In the rows, 128 means zero.
Where one turn sends some rows of the set: a few examples, then the rows asked
vul: [106 137 147 133 154 151 128 132 103 148 106 135 128  98  97 158 131 137
 184]
kodu: [125 106 110 131  94 125 114 129 125 132  95 121 129 149 127 117 155 109
 152]
diz: [132 130 147 128 134 128 145 120 151 121 166 115 142 118 105 130 144 118
  96]
bizuf: [113 123 160 136 154 162 111 127 121 131  98 139 106  99  85 153 125 145
 167]
kela: [ 98 157 145 123 176 124 135 130 131  95  86 112 137  84 134 138 133 146
 129]
gel: [130 123 112 142 103 106 128 148 141 123 123 159 147 139 127  93 152 159
 109]
Ritur: [115 136 139 139 153 161 120 121 124 148 105 116 116  84 113 164 112 142
 170]
zuv: [ 87 167 141 123 162 134 132 128 135  95  97 109 134  84 123 154 126 139
 128]
zed: [131 140 120 130 107 141 117 145 122 129 103 182 126 104 104 102 139 157
  84]
Rupo: [149 144 132 150 130 132 126 175 120 136 110 157 118 119 142  98 148 158
  93]
Doza: [113 165 111 164 143 135 165 169 116 128  99 116  92  94 111 138 114 145
 124]
nad: [126 124 158 123 130 137 144 123 142 112 163 160 138 125  98 129 143 129
  93]
Tefep: [111 126 140 148 142 170 115 106 125 142  88 119 110  94  94 151 121 134
 163]
dav: [138 112 116 146 125 129 142 122 143 150 142 128 132 157 139 115 149 120
 149]
Dafa: [109 129 139 148 138 160 125 119 121 156  94 124 113  82 102 156 112 149
 168]
fulug: [119 167 106 157 156 124 133 153 107 133  83 113  97  99 119 156 115 148
 138]
Neri: [102 126 146 143 136 173 140 139 127 156  94 129 111  87 104 142 122 144
 174]
kas: [ 83 165 148 129 144 130 140 116 125  97  87 115 146  97 126 150 112 142
 142]
Dufa: [151 101 129 141 102 155 115 147 125 141 122 130 128 125 155 112 141 123
 161]
suriz: [131 114 136 132 110 123 134 132 154 126 158 155 160 124 117 104 146 153
 116]
mogag: [133 153 109 160 147 127 137 156 107 106 109 121  81 101  92 155 110 135
 134]
bazuk: [136  90 111 136 102 128 128 125 137 120 131 122 111 143 129 128 147 102
 142]
zafa: [141 100 110 148 101 114 130 138 149 140 146 134 139 139 125 105 153 141
 133]
gifo: [143  89 135 147  96 126 118 113 107 120 126 139 127 120 114 116 170 133
 153]
poz: [ 92 168 144 134 147 141 136 108 125  82  91 117 140  98 114 148 112 130
 128]
teke: [113 167  96 152 143 135 131 156 109 124  94 125  93  83 103 154 115 146
 129]
Moma: [138 135 160 145 113 127 131 125 115 123 156 151 135 129 108 123 145 118
  82]
Nok: [140 104 131 143  89 128 115 114 120 112 129 124 130 135 140 118 145  99
 121]
fir: [132 122 157 137 121 110 139 110 119  86 149 135 150 115 116 116 169 138
 108]
sud: [131 135  98 142 108 127 131 139 126 129 101 178 132 142 144  91 137 150
 118]
mufe: [ 80 160 151 125 144 143 158 134 135  94  89 112 142  96 132 136 119 135
 144]
zifeg: [118 169 108 168 148 132 136 140 104 125  86 120  90 104  94 147 115 140
 117]
veko: [132 134 142 131 140 143 147 117 156 128 156 164 150 118 130 104 136 150
  98]
fes: [ 97 138 135 133 145 157 115 128 118 147  98 120 117  95  98 164 129 134
 176]
kor: [132 146 167 125 130 136 145 145 130 110 159 134 160 129 142 122 138 125
 119]
gor: [131 155  90 153 143 131 141 155 102 116 102 125  97  74 116 146 108 141
 140]
Tem: [138 114 142 147 104 131 101 128 115 133  97 161 119 124 127 100 156 136
  88]
lef: [115 169 110 167 149 118 147 147 112 131  93 111  96  94 109 150 111 151
 121]
rofu: [125 120 119 133 113 125 116 146 129 116  86 177 112 130 124 102 154 150
  91]
suv: [126 126 143 121 129 138 172 118 131 116 165 123 131 135 129 104 149 144
 113]
Fifas: [125 102 116 124  99 142 146 123 116 130 118 130 119 150 143  92 155 141
 154]
kun: [149 122 122 158 108 110 128 136 102 107 119 158 112 106 110 103 166 158
  97]
Lefev: [ 95 175 144 125 156 137 132 127 119  99  92 128 143  90 128 157 107 148
 137]
tigi: [132 128 121 129 115 146 153 139 116 130 123 167 112 121 125  82 147 176
 101]
gaz: [101 150 145 126 156 128 126 127 132  67  81 117 125 100 124 141 119 137
 136]

veko moves to sud
zafa moves to suriz
kun moves to gifo
Now find these:
poz moves to zifeg
kodu moves to diz
Neri moves to mufe
tigi moves to Fifas
Dufa moves to kor
fulug moves to Ritur
bazuk moves to nad
lef moves to Dafa
Moma moves to Tem
vul moves to kela
teke moves to fes
mogag moves to bizuf

Where one turn sends some rows of the set: a few examples, then the rows asked
pev: [142 104  78 132 144 163 139 189 166 109  47 101 112 116  94]
Bamid: [128 100  89 176  89 171 111 130 162 106  83 136 112 103 112]
big: [180 123  89 167 135 115 147 192 192 129 105 142 160 119 124]
mef: [164 122  90 131 127 181 105 193 133 102  93 120 128 121 140]
Buso: [166 132  97 152 123 188 152 215 180 104 106 137 121 139 129]
dof: [192 103  86 184 114 169 125 150 146 123 101 181 131 111 103]
kugu: [181 125  97 162 136 119 125 168 158 120  58  90 120 126  82]
sug: [158 121  63 176 137 155 154 146 172  84  84 165 112  85  97]
pimi: [137 160  85 165 138 141 146 155 175 129 115 116 116 141 119]
demir: [131 124  81 184 106 133 130 195 180 167  84 126 139 113 102]
fena: [162 116  60 178 127 152 163 136 162  91  89 157 114  85 107]
kavi: [164 123  90 127 126 167  97 187 128  99  77 124 130 122 134]
val: [131 125  75 189 115 140 135 195 180 159  83 123 152 128 102]
bosa: [183  90 102 179 105 177 134 140 155 114  67  95 125 110 117]
sepit: [160 111  91 146 117 154 125 189 176  89  77 173 110 105  65]
Boba: [170 118  84 158  74 143 129 175 192 149 110 143 107 101 117]
zonu: [160 134 113 202 135 150 136 141 173  94  96 116 146 141  99]
Vopen: [185  95  80 172 113 149 124 226 141  97  64 131 119 119 117]

kugu moves to zonu
sug moves to mef
Boba moves to sepit
Now find these:
pimi moves to Bamid
kavi moves to val
Vopen moves to big

Where one turn sends some rows of the set: a few examples, then the rows asked
Pazub: [126 148 153 157 105 132 179 129  83 129 126 117 128]
noz: [123 120 123 142 146 122 125 145  90 129 103 143  78]
tisa: [ 60 138 119 148 142 125 118 109 141 137 134 123 120]
kifez: [112 138 136 129 129 116 121 118 155 175 106 146 126]
suvu: [ 86  92 129 131 120  96 145 125 107 127 128 157 122]
nete: [139 109 123 161 103 156 148 117  93 127 127  95 126]
bimol: [142 120 114 145 171  98 133 147 134 131 108 146 128]
bopo: [125 121 124 118 128 144 110 106 130 151 160 133 129]
guke: [118 168 168 140 108 110 157 143 111 135 112 142 133]
tig: [111 112 136 130 128 165 136  96 126 112 111 121 162]
Vozad: [120 119  93 148 117 142 117 163 120 113 141 126 118]
kize: [ 79 159 162 133 111 103 132 129 117 130 104 137 138]
mal: [123 160 148 151 118 106 140 138 156 159  98 135 138]
tisef: [139 127 121 169 120 126 154 123 153 170 102 115 127]
kir: [100 164 119 144 165 125 157 146  97 104 131 128 140]
Doma: [139 108 146 149 164 129 156  97  90 129 132 135 108]
Tef: [112 105 146 130 137 158 133 112 125 130  99 163 106]
fegon: [102 125 117 183 158 138 145 106 138 110 106  99 139]
digap: [ 87 100 132 129 134  86 134 132 111 123 128 156 128]
dedo: [134 152 126 141 161 143 161 156 147 154 119 119 115]
kedo: [128 126  87 157 127 144 134 132 140 165 117 104 125]
tir: [128 113 119 126 143 143 110 105 126 152 159 129 118]
zis: [116 145 172 126 156 119 164 109 139 157 119 123 132]
ponof: [155 136 146 161 139 142 146 135 134 123 117  77 133]
Mifi: [117 118  93 147 128 147 124 158 111 105 148 119 128]
Mene: [ 91 148 161 159 145 102 174 137 115 122 101 105 118]
dava: [112 146  97 139 156 101 115 139  98 138 111  98 116]
vub: [113 127 146 140 103 115 158 145  69 112 119 133 124]
ziluz: [ 60 147 117 144 131 120 121 113 128 141 138 120 113]
voka: [110 103 141 158 101 114 108 115 111  97 129 104 132]
Zaz: [145 103 156 150 135 119 181 147 111 115 106 121 128]
tur: [109 105 153 156 110 121 106 119 106  89 132 114 126]
vif: [138 125 118 175 114 137 177 123 106 152 120 100 123]
zamob: [126 149 173 147 151 139 115 107 138 107 116 135 132]
poko: [ 96 142 120 131 139 112 125 114 109 114 109  93 170]

kize moves to kifez
noz moves to poko
tur moves to digap
Now find these:
zis moves to dedo
bimol moves to fegon
vif moves to Pazub
suvu moves to ziluz

